A =
[[-0.12 -0.20 -0.42  0.84 -1.22  0.23 -0.81  0.42 -0.05  0.03  0.65 -0.85
  -1.38  1.26 -3.90 -1.42]
 [-0.12 -0.30  0.43 -0.49  1.11  0.11  0.12  0.00  0.61  0.21  0.09  0.25
   0.04 -0.20  1.44  0.35]
 [-0.12 -0.20 -0.41  0.83 -1.20  0.23 -0.80  0.43 -0.06  0.03  0.66 -0.84
  -1.39  1.26 -3.87 -1.41]
 [ 0.36  0.68  0.30 -1.01  1.05 -0.53  1.33 -0.78 -0.54 -0.27 -1.29  1.28
   2.48 -2.08  5.57  2.21]
 [-0.18 -0.41  0.33 -0.24  0.80  0.22 -0.17  0.17  0.67  0.25  0.35 -0.05
  -0.50  0.26  0.14 -0.16]
 [-0.15 -0.27 -0.30  0.71 -0.92  0.24 -0.75  0.42  0.09  0.08  0.66 -0.77
  -1.33  1.18 -3.45 -1.30]
 [-0.09 -0.23  0.45 -0.56  1.17  0.07  0.23 -0.06  0.56  0.18 -0.01  0.34
   0.23 -0.36  1.85  0.52]]
A[0, 0] = -0.12
A[:, -2] = [-3.90, 1.44, -3.87, 5.57, 0.14, -3.45, 1.85]
A[-2, 12] = -1.33
A[:, -5] = [-0.85, 0.25, -0.84, 1.28, -0.05, -0.77, 0.34]
A[:, -11] = [0.23, 0.11, 0.23, -0.53, 0.22, 0.24, 0.07]
A[2] = [-0.12, -0.20, -0.41, 0.83, -1.20, 0.23, -0.80, 0.43, -0.06, 0.03, 0.66, -0.84, -1.39, 1.26, -3.87, -1.41]
A[-2, -11] = 0.24
A[2, -8] = -0.06
A[-7, -12] = -1.22
A[-4, -6] = -1.29
A[1, -12] = 1.11
A[-5, -12] = -1.20
A[5] = [-0.15, -0.27, -0.30, 0.71, -0.92, 0.24, -0.75, 0.42, 0.09, 0.08, 0.66, -0.77, -1.33, 1.18, -3.45, -1.30]
A[-2, -16] = -0.15
A[6, 13] = -0.36
A[5, -6] = 0.66
A[-2, 2] = -0.30
A[-3, 2] = 0.33
A[-7, -5] = -0.85
A[5, -13] = 0.71
A[4, 7] = 0.17
A[4] = [-0.18, -0.41, 0.33, -0.24, 0.80, 0.22, -0.17, 0.17, 0.67, 0.25, 0.35, -0.05, -0.50, 0.26, 0.14, -0.16]
A[-1, 0] = -0.09
A[6, 5] = 0.07
A[-6, 8] = 0.61
A[-6] = [-0.12, -0.30, 0.43, -0.49, 1.11, 0.11, 0.12, 0.00, 0.61, 0.21, 0.09, 0.25, 0.04, -0.20, 1.44, 0.35]
A[:, -9] = [0.42, 0.00, 0.43, -0.78, 0.17, 0.42, -0.06]
A[1, -4] = 0.04
A[:, 12] = [-1.38, 0.04, -1.39, 2.48, -0.50, -1.33, 0.23]
A[0] = [-0.12, -0.20, -0.42, 0.84, -1.22, 0.23, -0.81, 0.42, -0.05, 0.03, 0.65, -0.85, -1.38, 1.26, -3.90, -1.42]
A[-5, -16] = -0.12
A[-3, -11] = 0.22
A[-6, 10] = 0.09
A[-1, 8] = 0.56
A[6, -14] = 0.45
A[-4, -11] = -0.53

B =
array([-293,  947, -107,  410, -582, -507, -924, -373,    2, -114, -167,
       -191,  233,  276, -697])
B[-15] = -293
B[10] = -167
B[-7] = 2
B[9] = -114
B[13] = 276
B[1] = 947
B[-10] = -507
